(in the rows, 128 means zero)
Each path is a new rotation, seen through one point. The rows after it are directions, each followed by how far the rotation turns it, in degrees per step (0 if it stays put).
Each turn is a multiple of 5 degrees from 10 to 175, or 0.
Each row of a path follows its step; steps can be skipped.
Path 1:
step 0: [128 138 128 120 143 118 134 127 136 122 130 132 127 131 138 125 134 132
 118 136 137 130 137 129 125 119 126 126 120 124 122 121 134 135 126 127
 138 126 131 134 126 118 137 133]
step 1: [125 120 134 128 114 128 133 125 128 120 124 136 138 119 130 126 129 133
 137 127 134 128 131 141 133 135 129 122 132 129 134 124 123 126 134 119
 118 132 126 136 115 118 123 121]
step 6: [125 128 125 122 124 122 135 114 118 133 131 124 129 126 130 126 132 118
 124 133 131 118 128 121 140 126 145 127 126 126 126 132 129 124 127 123
 129 111 134 127 138 127 122 125]
step 7: [141 130 134 120 127 134 133 136 132 121 134 122 118 121 128 117 128 121
 131 125 127 125 131 127 133 130 119 128 134 131 121 134 121 138 143 129
 117 136 123 125 132 132 126 137]
step 8: [125 134 115 140 132 119 135 128 120 128 124 131 130 131 134 135 130 126
 125 123 129 133 122 137 126 126 118 127 124 126 119 136 121 129 132 126
 142 134 134 125 128 115 141 129]
step 10: [125 131 127 129 121 127 112 132 144 134 132 134 128 123 122 119 132 129
 137 130 128 138 116 127 126 129 129 131 133 131 126 132 120 131 126 130
 114 140 132 134 132 129 136 119]
step 12: [139 126 140 120 122 120 131 124 127 124 136 131 134 125 132 123 119 137
 131 137 120 134 134 121 129 133 141 125 121 128 137 131 135 122 124 133
 136 132 121 131 115 137 132 129]
step 14: [124 124 124 140 124 130 136 122 123 131 122 117 122 133 130 126 131 138
 121 132 127 122 129 119 135 125 130 139 131 125 129 125 137 126 125 134
 131 126 124 106 140 130 129 131]
Directions:
[131 128 128 131 127 127 128 132 127 125 129 128 128 131 126 129 128 127
 128 125 130 131 127 126 128 130 125 130 134 128 128 127 126 126 127 128
 127 130 129 130 131 127 127 126] -> 125
[130 127 127 132 129 125 126 126 131 127 126 130 128 127 133 126 130 127
 129 126 128 127 128 127 126 126 128 125 130 130 127 125 128 130 129 128
 125 128 130 131 125 127 132 127] -> 40
[125 125 123 129 127 127 128 129 126 127 131 128 123 125 128 127 126 126
 128 130 126 130 130 129 127 127 128 129 129 125 128 128 132 127 128 131
 124 127 130 130 128 128 127 126] -> 95
[126 129 124 126 127 129 128 129 126 127 126 125 129 131 130 130 127 129
 128 129 133 126 129 128 124 129 131 127 126 129 126 130 124 125 127 128
 125 131 129 130 128 129 129 128] -> 145
Path 2:
step 1: [126 130 124 145 122 140 121 121 126 119 115 127 115 122 126 131 124 114
 126 118 130 126 133 132 128 128 129 127 139 126 128 128 118 123 127 127
 118 141 126 126 123 130 134 129]
step 2: [129 128 116 130 113 131 122 121 120 126 126 118 133 117 122 127 126 123
 130 127 124 122 137 127 125 130 118 141 142 135 129 126 130 124 138 119
 121 133 131 135 127 133 121 120]
step 3: [130 137 131 139 120 131 124 117 115 133 133 135 140 118 134 133 129 126
 135 129 125 125 124 130 119 133 113 129 125 132 133 127 125 115 134 119
 125 129 127 131 117 123 133 127]
step 4: [132 133 140 131 124 131 127 112 132 125 141 123 131 122 138 128 126 129
 137 131 121 124 128 126 134 131 122 139 130 124 113 130 119 130 142 121
 126 131 124 119 122 123 130 134]
step 7: [118 134 123 123 116 133 128 119 129 114 126 117 120 132 139 136 125 128
 137 127 132 127 129 128 138 133 123 126 134 131 139 131 134 139 134 121
 121 132 130 138 129 134 121 124]
step 12: [119 126 137 133 124 141 125 113 137 117 118 122 118 134 136 126 125 129
 130 137 129 135 126 124 122 127 113 133 135 127 130 138 122 121 135 128
 123 128 129 130 134 127 129 132]
step 14: [120 135 129 124 116 138 133 117 129 122 124 122 136 113 128 123 125 130
 133 118 134 118 138 133 124 137 128 126 132 133 133 122 121 120 133 132
 126 137 136 137 125 129 133 131]
step 15: [138 141 127 130 125 126 128 115 119 124 126 130 135 117 138 123 122 128
 140 132 126 124 121 130 135 129 122 137 134 140 132 127 122 133 131 128
 134 141 133 142 126 126 124 130]
Directions:
[131 126 127 131 128 130 129 128 129 129 132 128 126 132 124 127 129 130
 132 128 127 126 131 127 130 129 131 129 129 129 126 126 130 128 132 127
 130 131 128 128 130 126 127 128] -> 155
[129 125 127 131 127 128 128 130 131 129 127 129 126 127 128 125 124 127
 128 129 125 127 124 130 127 130 128 131 131 129 125 131 128 128 125 128
 126 128 129 129 131 131 128 131] -> 100
[123 127 125 129 130 130 128 129 127 127 127 125 124 128 127 126 130 129
 128 129 127 123 128 133 127 128 128 128 128 125 131 128 127 128 128 127
 129 129 125 131 128 131 129 126] -> 60
[128 127 128 128 130 131 128 130 128 133 129 128 128 126 128 129 128 128
 125 127 128 125 126 125 125 131 128 125 123 132 127 130 131 126 129 129
 127 129 129 129 126 130 131 125] -> 135
